In the data rows, zero lies at 4.5, halfway between 4 and 5.
Each row below has a hidden score, from 0 to 40, with 20 about the middle. What is it? The score is a weighted sum of the row's numbers plus the product of two more (or one squared), each taken from its middle value.
[5 4 3 4 4 3 4 5 6 3 5 5 4 4 4 6 5 5 5 3 4 5 6 4] 19
[2 5 3 4 5 5 5 4 5 3 5 5 3 6 4 5 6 7 5 4 5 3 6 4] 18
[5 3 3 3 5 6 7 6 6 0 8 1 1 7 3 5 6 6 5 4 4 6 4 1] 11
[3 5 2 3 6 3 5 5 6 1 5 5 2 6 3 1 7 9 5 2 2 3 7 2] 17
[4 2 7 5 4 5 2 3 3 4 2 6 3 7 8 7 7 5 4 4 3 4 6 3] 14
[4 5 4 2 3 2 4 2 5 6 5 4 7 4 3 2 3 4 4 4 5 3 5 7] 14
[6 4 6 5 5 5 4 6 2 5 4 3 3 4 7 5 3 3 5 6 5 5 2 6] 20
[3 5 1 3 6 5 5 6 8 1 8 2 5 3 4 4 4 6 6 1 3 5 5 1] 22
[7 6 5 5 2 6 5 5 3 5 6 2 5 4 4 7 5 3 5 8 6 5 3 7] 20
[5 4 4 6 5 3 3 6 4 4 2 4 5 3 4 5 6 4 4 2 2 3 6 2] 16
[4 3 5 4 6 6 4 3 3 7 3 4 6 4 5 4 5 2 5 5 6 4 5 4] 20
[6 4 5 4 4 3 4 4 3 4 5 5 3 5 6 5 5 9 4 4 5 3 4 3] 16
[2 3 6 3 5 9 2 3 5 4 4 7 6 3 6 4 3 1 3 5 3 2 3 3] 20
[7 4 5 5 3 2 6 2 3 4 2 5 4 7 5 5 8 7 3 5 4 3 7 4] 14
[4 4 4 3 5 4 5 7 5 2 7 4 3 5 2 5 6 6 5 3 5 5 6 2] 14
[5 4 5 7 3 6 5 5 3 5 3 4 5 6 3 6 4 5 5 6 5 5 2 6] 26
[3 6 3 3 5 2 7 3 2 6 3 2 3 8 2 3 7 4 1 3 6 4 7 4] 11
[3 4 3 2 6 6 3 4 4 5 6 5 7 1 4 3 2 3 7 5 7 6 5 5] 24
[2 4 5 4 5 5 4 3 3 6 4 6 4 4 7 5 5 4 4 6 4 5 2 6] 22
[3 4 1 3 5 4 5 8 9 0 8 5 6 3 2 3 4 5 6 1 2 6 6 2] 21
[5 4 4 4 4 3 4 3 4 3 4 5 4 7 3 4 6 7 4 2 2 5 7 1] 9
[2 4 7 4 6 3 2 1 3 7 1 9 7 7 6 4 6 3 3 5 4 3 8 5] 32
[6 5 5 6 4 6 6 6 5 5 4 2 2 3 5 7 4 2 5 5 6 8 2 5] 22
[5 6 6 7 4 5 4 4 3 2 3 3 4 4 6 7 6 6 2 3 1 6 4 4] 16
[3 5 4 5 5 2 5 3 3 7 3 6 3 6 4 3 7 4 2 3 6 6 5 4] 18
[2 3 3 4 5 4 3 6 4 4 6 7 5 5 5 2 3 2 6 4 4 4 6 4] 15
[3 4 5 3 4 2 4 2 4 4 6 8 5 3 8 2 1 1 7 4 6 0 4 8] 23
[4 4 7 5 5 6 2 3 3 4 4 6 2 3 6 4 5 5 4 4 3 5 5 4] 22
[5 3 6 7 4 6 7 4 5 6 1 3 4 5 3 8 7 3 3 6 5 6 6 2] 16
[3 4 5 6 5 6 3 5 5 3 5 4 5 4 7 3 3 3 4 7 6 5 5 4] 19
[3 4 2 3 3 4 4 4 4 5 6 4 7 3 6 3 1 3 7 4 4 3 4 7] 18
[5 4 6 4 5 4 3 4 7 5 8 6 6 2 6 4 2 4 6 6 5 4 4 6] 22
[7 5 5 5 3 4 4 4 4 6 6 2 4 4 7 6 3 5 5 7 6 7 4 4] 14
[5 3 5 5 3 7 4 7 5 5 3 4 5 4 6 7 4 4 5 5 6 5 1 3] 18
[7 6 4 5 3 3 5 4 3 6 4 5 3 4 4 5 4 4 3 5 7 4 3 7] 23
[7 6 4 5 2 4 6 6 6 5 5 3 4 3 6 7 5 4 6 8 4 8 3 5] 19
[6 6 6 7 4 5 5 2 3 5 4 6 5 4 5 6 5 4 5 7 5 3 3 8] 25
[5 4 3 6 5 3 5 1 5 4 3 5 4 6 4 6 8 8 2 2 1 5 9 5] 24
[3 5 6 4 6 5 2 4 3 4 4 5 6 2 6 6 4 2 4 6 5 4 4 4] 21
[6 4 5 4 5 4 5 4 4 6 3 4 4 6 4 5 4 5 3 5 6 7 6 3] 23
[2 4 4 3 5 2 3 5 2 8 3 6 5 8 4 4 8 1 2 6 6 4 6 4] 21
[3 3 5 4 5 5 5 5 7 3 5 5 5 6 4 7 6 6 5 3 5 5 8 2] 16
[5 5 7 6 6 6 6 6 4 5 4 3 3 3 5 7 4 4 4 8 6 5 2 6] 21
[6 4 7 6 4 5 3 5 2 6 2 2 5 4 4 5 5 3 3 7 5 6 5 5] 18
[3 3 4 4 4 4 4 5 6 4 7 4 6 3 4 4 2 2 4 5 3 5 5 6] 18
[2 5 6 4 5 5 4 2 2 6 3 7 6 3 4 4 8 3 4 4 4 3 6 6] 31
[5 5 4 3 5 3 4 2 4 5 2 5 4 6 6 3 6 3 0 5 5 5 9 5] 18
[5 3 6 7 5 5 4 5 3 4 2 3 4 7 5 6 6 4 3 5 5 4 5 3] 22
[5 5 1 4 5 3 7 4 8 1 7 3 5 4 2 5 6 6 5 1 3 5 9 2] 26
[3 6 3 4 6 3 5 5 4 4 5 7 4 5 5 4 5 6 5 2 1 3 5 3] 13
[6 4 5 6 4 6 5 5 3 6 4 4 5 3 6 5 5 5 7 4 6 7 4 5] 28
[4 6 3 4 4 4 5 7 6 5 4 4 4 5 4 4 5 5 4 3 4 5 7 3] 14
[6 5 5 8 3 2 3 2 4 4 2 5 2 6 6 6 7 7 4 3 2 6 5 6] 19
[5 5 2 5 5 6 5 6 6 1 6 3 1 7 1 6 6 7 5 1 2 7 5 3] 27
[3 4 7 5 6 7 2 4 5 2 6 7 7 4 8 4 1 4 5 5 2 4 4 3] 23
[7 5 4 4 4 4 3 6 3 4 4 3 6 4 6 5 3 3 7 6 6 5 3 5] 30
[2 2 5 4 6 6 3 3 4 4 5 8 5 4 6 3 1 5 3 4 2 2 3 3] 14
[2 5 5 4 4 7 3 5 5 4 6 6 7 3 4 0 4 1 4 5 2 3 4 5] 16
[4 3 4 4 4 6 4 3 5 4 5 6 5 4 5 3 3 4 6 6 5 5 4 4] 17
[1 3 3 2 6 5 3 5 6 5 5 7 4 7 3 2 2 5 5 5 5 3 5 4] 34
[7 5 3 7 2 6 5 6 6 4 4 4 3 4 7 3 3 4 5 6 2 6 4 4] 16
[5 5 4 4 4 5 5 5 5 3 6 5 3 5 3 5 5 8 5 1 3 5 5 4] 16
[3 5 3 4 5 5 7 4 7 3 5 8 5 3 4 4 3 6 6 4 3 4 5 6] 23
[6 4 5 5 4 3 6 5 6 4 6 4 5 5 5 6 2 3 2 6 7 4 2 7] 24
[4 4 3 2 6 5 5 7 7 1 8 5 5 4 4 3 3 6 5 3 3 5 4 2] 13
[5 4 4 4 4 0 4 4 5 6 2 5 3 6 4 5 8 5 3 5 3 5 7 7] 18
[3 3 6 5 5 2 5 4 3 6 5 4 4 6 3 4 5 4 3 3 5 3 4 5] 13
[4 5 2 5 5 6 5 8 7 1 6 5 3 5 2 5 4 6 4 2 5 6 4 2] 23
[6 5 4 5 4 1 4 4 4 6 3 4 4 6 4 4 6 4 3 4 6 4 6 6] 20
[3 5 4 5 5 5 4 5 4 5 4 6 1 6 3 3 5 4 5 3 6 5 4 5] 23
[4 4 4 4 4 4 3 3 4 5 4 9 5 5 3 5 5 5 3 5 2 3 5 5] 22
[7 5 6 6 5 4 5 7 5 5 3 2 4 4 5 6 4 2 5 6 4 6 4 4] 28
[5 4 6 4 5 5 4 3 6 4 4 3 3 5 2 4 5 7 4 4 3 4 4 5] 16
[5 5 3 4 3 3 5 6 6 2 3 2 3 7 2 7 7 8 5 4 3 4 4 2] 13
[4 4 5 5 4 5 6 6 4 6 5 0 6 6 5 5 3 5 6 7 7 6 2 4] 10
[5 3 8 6 4 4 3 3 2 6 4 5 4 6 6 5 5 6 4 5 4 5 5 5] 12
[3 5 3 3 4 2 5 0 5 5 7 7 5 3 4 3 1 2 5 6 5 4 2 6] 16
[4 5 1 3 5 5 6 7 7 2 8 5 4 4 3 4 2 7 6 4 3 4 4 4] 16
[2 3 7 4 5 9 2 2 6 2 7 3 7 3 9 4 3 2 4 3 0 4 5 3] 21
[5 5 6 2 4 4 5 2 4 5 7 6 8 0 5 3 1 2 7 5 5 5 4 5] 20
[5 5 6 5 3 6 3 3 2 5 2 5 6 4 5 6 5 4 5 7 4 5 5 5] 18
[5 6 6 6 3 7 5 7 5 6 4 3 5 4 7 6 4 3 5 9 6 6 4 7] 20
[6 3 2 3 5 4 7 9 5 3 6 2 2 5 0 6 6 6 5 3 7 7 6 4] 20
[3 4 2 4 5 5 5 6 6 1 6 5 3 6 0 5 5 7 5 1 1 5 6 4] 19
[4 5 6 4 5 6 3 5 5 5 5 3 6 2 6 4 5 3 3 7 5 4 5 4] 24
[4 5 1 4 6 4 7 8 8 1 8 3 3 6 1 4 6 5 4 2 3 5 6 0] 12
[4 5 5 5 4 6 5 5 5 5 5 3 2 3 5 8 5 4 5 8 7 5 1 4] 21
[6 5 3 6 2 5 7 6 5 6 4 4 5 3 4 5 4 5 6 7 5 8 3 5] 22
[6 5 3 5 5 3 5 5 7 3 6 3 4 3 2 6 5 6 7 3 4 4 5 4] 20
[3 4 4 3 6 6 5 6 7 3 5 3 4 6 2 6 6 6 6 2 4 4 3 5] 25
[2 5 3 4 5 4 4 4 3 5 7 7 5 6 3 2 2 3 6 4 5 2 4 6] 29
[8 5 4 4 2 4 6 5 3 5 4 1 3 2 5 6 4 4 4 7 7 7 4 4] 25
[4 5 7 6 4 5 3 4 4 5 3 5 3 5 5 7 8 6 4 6 2 5 5 3] 13
[5 4 5 4 5 3 6 3 3 7 2 5 4 7 3 7 6 5 2 3 6 3 5 5] 30
[4 5 5 5 5 6 5 4 4 4 7 4 7 2 9 3 1 2 5 5 5 5 2 7] 27
[3 4 4 3 4 2 5 5 2 7 3 5 5 7 4 2 5 3 2 3 6 3 6 5] 12
[4 6 2 3 5 3 4 3 4 5 5 5 6 5 7 2 3 1 6 4 3 1 5 6] 24
[2 3 5 1 6 4 2 5 4 4 6 8 6 5 4 2 3 3 4 1 4 4 5 4] 21
[6 5 6 5 3 5 5 6 5 6 5 3 4 4 5 6 4 5 5 6 5 5 3 5] 15
[8 6 6 6 3 5 6 6 3 7 5 2 6 1 5 7 4 2 4 8 7 5 4 4] 20
[4 6 2 4 4 6 6 6 7 1 5 5 4 6 2 1 5 7 4 2 3 5 5 2] 11
[4 3 2 3 4 7 3 6 6 2 5 2 5 6 1 6 6 7 5 5 6 7 5 3] 20
[1 5 5 4 7 4 2 2 5 5 8 6 8 3 6 1 3 3 5 4 3 2 2 6] 19
[4 4 3 5 4 3 5 6 2 8 3 3 5 6 6 4 2 6 3 8 6 4 3 7] 15
[2 5 4 5 4 4 3 4 4 5 7 7 8 3 5 2 3 3 4 5 5 3 4 7] 24
[3 4 4 4 6 4 4 3 4 4 3 5 4 6 5 3 7 4 2 5 3 4 7 4] 16
[2 4 5 6 6 8 3 4 4 3 5 7 4 1 5 3 1 2 4 4 5 4 2 4] 24
[7 6 5 7 3 7 4 5 3 6 4 4 4 3 6 7 5 3 4 8 7 7 1 5] 24
[3 4 1 2 5 5 7 5 8 2 6 5 4 4 3 3 5 6 7 3 2 4 7 3] 25
[3 4 7 3 5 6 1 2 3 7 3 6 7 6 6 2 4 4 4 5 2 5 7 4] 21
[6 4 6 7 5 4 6 5 3 6 5 3 4 3 6 7 4 4 4 6 5 6 2 5] 20
[6 3 5 6 6 5 5 4 4 6 5 3 6 3 5 6 4 5 5 6 5 6 1 5] 20
[5 6 5 6 4 5 5 4 3 6 2 5 4 5 5 4 6 5 5 3 6 3 1 6] 21
[4 5 5 6 4 5 4 2 3 4 5 5 3 5 5 5 5 6 6 5 5 5 4 5] 18
[3 5 4 5 5 5 4 3 6 4 5 8 6 5 6 4 2 4 6 4 3 2 3 6] 30
[7 5 6 6 2 6 4 5 2 6 3 4 6 3 7 6 4 4 5 6 5 5 1 6] 18
[2 4 7 6 5 7 2 5 5 4 5 6 4 4 6 3 3 3 5 6 5 5 4 4] 17
[3 4 9 4 5 7 3 6 3 4 4 5 5 3 5 3 2 1 6 6 4 4 1 4] 19
[5 5 3 3 5 5 6 7 7 2 5 4 3 6 2 3 6 6 4 2 3 6 6 3] 15
[0 2 6 5 6 9 1 5 7 4 5 8 5 6 6 3 4 5 7 2 2 1 5 3] 20
[6 6 4 4 5 6 5 5 5 5 6 5 6 1 7 3 1 3 5 5 6 4 5 5] 23
[4 5 3 3 5 4 4 3 6 3 5 5 4 4 3 3 5 5 4 5 4 4 6 4] 17
[6 4 4 5 4 5 5 4 4 6 4 4 5 6 4 8 5 3 3 7 5 6 4 5] 34
[6 4 6 5 2 7 6 5 3 6 3 2 4 4 6 5 3 4 5 7 6 4 3 6] 16
[4 7 2 1 5 1 6 4 5 5 7 5 6 5 5 1 2 3 7 3 4 2 4 8] 19
[5 6 4 5 5 4 5 5 6 2 8 4 3 6 2 4 5 7 5 2 4 3 5 5] 19
[2 4 4 4 6 5 3 4 5 4 6 6 6 4 5 3 2 4 4 4 5 4 3 4] 19
[5 5 6 5 3 3 2 4 3 7 2 7 5 6 4 5 7 4 4 4 4 4 7 3] 21
[3 4 8 6 5 6 2 1 4 6 2 5 6 3 6 5 5 2 2 5 3 2 5 2] 16
[4 5 5 6 5 5 4 2 4 3 3 4 3 5 6 7 7 6 2 5 3 3 5 6] 23
[3 4 3 3 6 7 5 6 7 3 6 4 4 6 4 4 5 6 5 3 5 5 4 1] 15
[8 6 5 6 3 5 8 6 2 5 4 2 3 3 5 7 4 7 4 5 7 6 2 6] 23
[3 4 2 2 5 7 6 7 6 3 5 3 3 7 1 4 3 6 6 5 5 3 4 2] 32
[6 5 4 3 5 4 6 4 6 2 4 6 3 5 3 4 7 8 3 4 4 4 6 5] 21
[2 5 6 3 5 3 3 5 7 5 6 8 7 3 6 1 3 1 7 5 3 4 6 4] 13
[5 5 1 3 4 4 4 5 7 1 8 4 3 5 2 4 3 5 5 1 5 6 5 2] 20
[5 3 5 7 3 5 6 6 3 6 4 4 3 5 4 5 4 5 4 6 6 6 2 6] 18
[4 5 6 6 6 9 5 3 5 5 7 6 8 0 6 5 0 2 6 5 5 4 4 6] 27
[4 4 5 5 5 6 4 4 4 6 4 5 6 4 7 3 4 3 2 5 2 5 6 4] 16
[6 7 6 7 2 6 6 4 4 4 4 5 5 4 7 7 3 4 6 6 3 7 2 5] 17
[7 7 4 6 3 3 5 6 2 5 5 2 4 5 4 5 3 3 5 8 6 5 2 8] 32
[5 5 4 4 4 6 7 6 4 6 5 4 3 6 6 5 5 3 6 4 6 5 3 5] 18
[5 3 6 6 5 7 4 5 5 4 3 1 3 4 6 7 6 6 4 5 5 6 5 3] 24
[5 4 5 6 4 4 5 4 3 6 5 2 5 2 6 5 2 4 5 6 7 4 4 6] 28
[3 5 4 3 4 0 3 1 3 8 2 5 3 6 4 3 8 5 3 2 6 4 6 5] 19
[7 4 6 5 4 4 4 2 3 6 4 6 7 2 8 5 2 5 5 5 4 4 3 8] 23
[2 4 2 2 5 4 3 3 8 1 6 6 4 4 2 3 6 7 4 3 2 3 7 3] 24
[6 6 3 7 3 4 5 5 4 6 5 3 4 3 5 7 3 4 6 7 6 5 1 6] 21
[5 5 5 5 5 2 4 1 3 5 2 6 4 7 4 3 7 4 3 2 5 4 6 5] 21
[6 3 8 6 5 6 4 4 4 4 2 4 3 3 7 6 4 4 3 5 4 3 4 5] 21
[6 0 6 5 5 6 2 5 5 4 3 2 4 5 5 8 6 7 4 3 4 6 6 4] 21
[6 5 6 5 3 6 6 8 6 5 4 2 4 4 4 8 3 4 6 6 7 4 1 4] 26
[4 6 4 2 5 3 6 5 5 4 6 5 5 3 4 2 2 5 6 3 2 3 3 7] 14
[4 5 3 5 6 5 5 6 8 2 6 4 5 4 2 4 4 7 5 3 2 5 5 4] 18
[7 5 4 7 2 5 5 5 3 6 5 4 5 3 5 6 5 2 7 7 8 6 2 5] 23
[7 6 6 6 3 7 5 7 3 4 4 1 5 3 4 5 6 6 5 8 6 7 2 4] 18
[2 4 4 4 6 6 4 8 7 1 5 4 4 5 4 3 4 8 5 2 4 5 7 3] 16
[4 4 4 4 5 6 4 3 5 4 7 6 6 3 5 3 2 2 5 5 5 1 4 6] 22
[2 4 2 2 6 3 5 6 7 3 5 5 6 3 5 4 4 4 5 3 3 5 6 0] 14
[5 4 7 5 3 6 5 5 3 5 3 3 5 3 6 5 3 4 4 6 5 3 4 5] 16
[2 4 5 5 7 9 3 6 4 3 7 7 7 2 6 5 2 3 5 4 5 4 4 0] 20
[7 5 5 4 4 7 5 5 4 5 4 3 4 3 7 6 4 5 5 5 5 5 3 5] 20
[4 3 8 7 4 4 3 2 4 7 0 6 5 5 8 5 7 3 1 4 4 5 6 4] 22
[2 4 3 3 7 2 3 7 3 3 7 7 4 6 3 3 4 5 4 3 6 3 3 5] 24
[5 3 5 3 5 5 6 2 6 4 3 5 3 6 5 5 5 8 2 3 3 4 4 4] 15
[3 3 7 3 5 5 5 4 5 4 5 6 6 3 6 3 3 3 6 5 5 4 4 3] 16
[3 6 4 3 5 3 5 4 4 5 7 6 6 4 4 3 3 6 5 3 4 2 5 5] 13
[5 5 6 5 4 4 7 4 3 7 4 3 4 4 6 6 4 5 5 7 5 5 4 5] 14
[5 5 6 6 2 6 6 5 4 5 5 1 5 5 5 5 4 4 6 7 4 7 2 6] 12
[3 3 5 6 5 5 3 4 3 5 3 5 3 5 6 6 6 6 3 6 5 5 6 4] 22
[5 3 5 4 4 5 6 5 6 5 3 3 2 5 3 7 8 6 3 5 4 5 6 5] 26
[5 6 4 5 3 6 5 5 2 5 4 5 5 3 6 5 5 6 3 5 5 5 6 6] 30
[4 5 2 3 6 0 4 1 3 6 3 6 6 7 4 4 7 5 4 3 5 4 7 5] 21
[6 4 4 5 5 4 5 4 2 7 4 6 3 5 4 5 5 7 4 6 5 5 4 5] 17
[5 5 6 6 4 5 4 6 4 5 2 3 4 6 3 6 6 4 3 5 5 7 6 4] 26
[0 4 2 1 6 5 3 5 7 1 7 6 2 6 3 2 2 6 4 1 4 3 5 3] 17
[5 5 6 6 4 2 5 4 2 6 3 4 6 8 3 4 7 3 5 5 6 5 7 4] 21
[3 5 5 4 6 3 3 4 4 5 1 3 5 8 4 4 9 4 3 5 4 5 7 4] 22
[3 3 5 4 5 4 3 2 4 5 4 5 5 7 4 3 5 4 4 4 5 6 6 4] 16
[6 4 5 4 3 7 4 5 4 7 2 3 5 5 5 5 5 5 4 6 6 4 3 4] 17
[7 4 5 6 3 7 5 5 3 5 4 3 4 3 7 4 4 4 4 7 4 5 3 7] 28
[4 4 5 5 6 8 3 1 4 5 5 4 5 3 7 6 5 4 6 7 3 4 4 4] 21
[5 4 7 7 4 5 4 3 5 6 2 3 4 5 6 6 6 5 3 5 5 4 5 4] 18
[6 6 5 4 3 3 4 5 3 7 4 3 6 3 4 4 3 4 6 6 7 4 4 7] 18
[6 5 6 5 4 5 7 3 3 5 3 6 5 6 7 7 5 3 5 6 6 5 3 6] 23
[6 5 3 5 3 3 7 3 5 2 5 4 4 3 3 6 5 8 2 4 1 5 7 4] 31
[7 4 8 7 2 6 5 5 5 6 5 3 4 5 5 8 5 3 3 8 5 6 2 6] 18
[7 5 3 5 2 4 4 5 2 7 2 2 3 3 5 5 4 4 4 6 6 6 2 7] 20
[3 6 6 5 3 3 5 3 4 5 3 2 3 6 4 7 6 7 4 4 3 6 6 4] 9
[5 5 5 3 3 2 3 5 4 7 1 5 3 6 4 3 7 4 5 4 5 6 6 4] 13
[4 3 4 3 5 1 4 4 3 5 2 5 5 7 3 4 7 4 3 3 5 2 5 7] 20
[2 4 2 4 6 5 2 5 6 3 7 6 5 3 3 3 4 4 5 1 4 4 7 3] 23
[5 3 4 3 4 1 5 3 4 8 3 5 3 6 2 4 7 5 3 1 6 3 6 5] 18
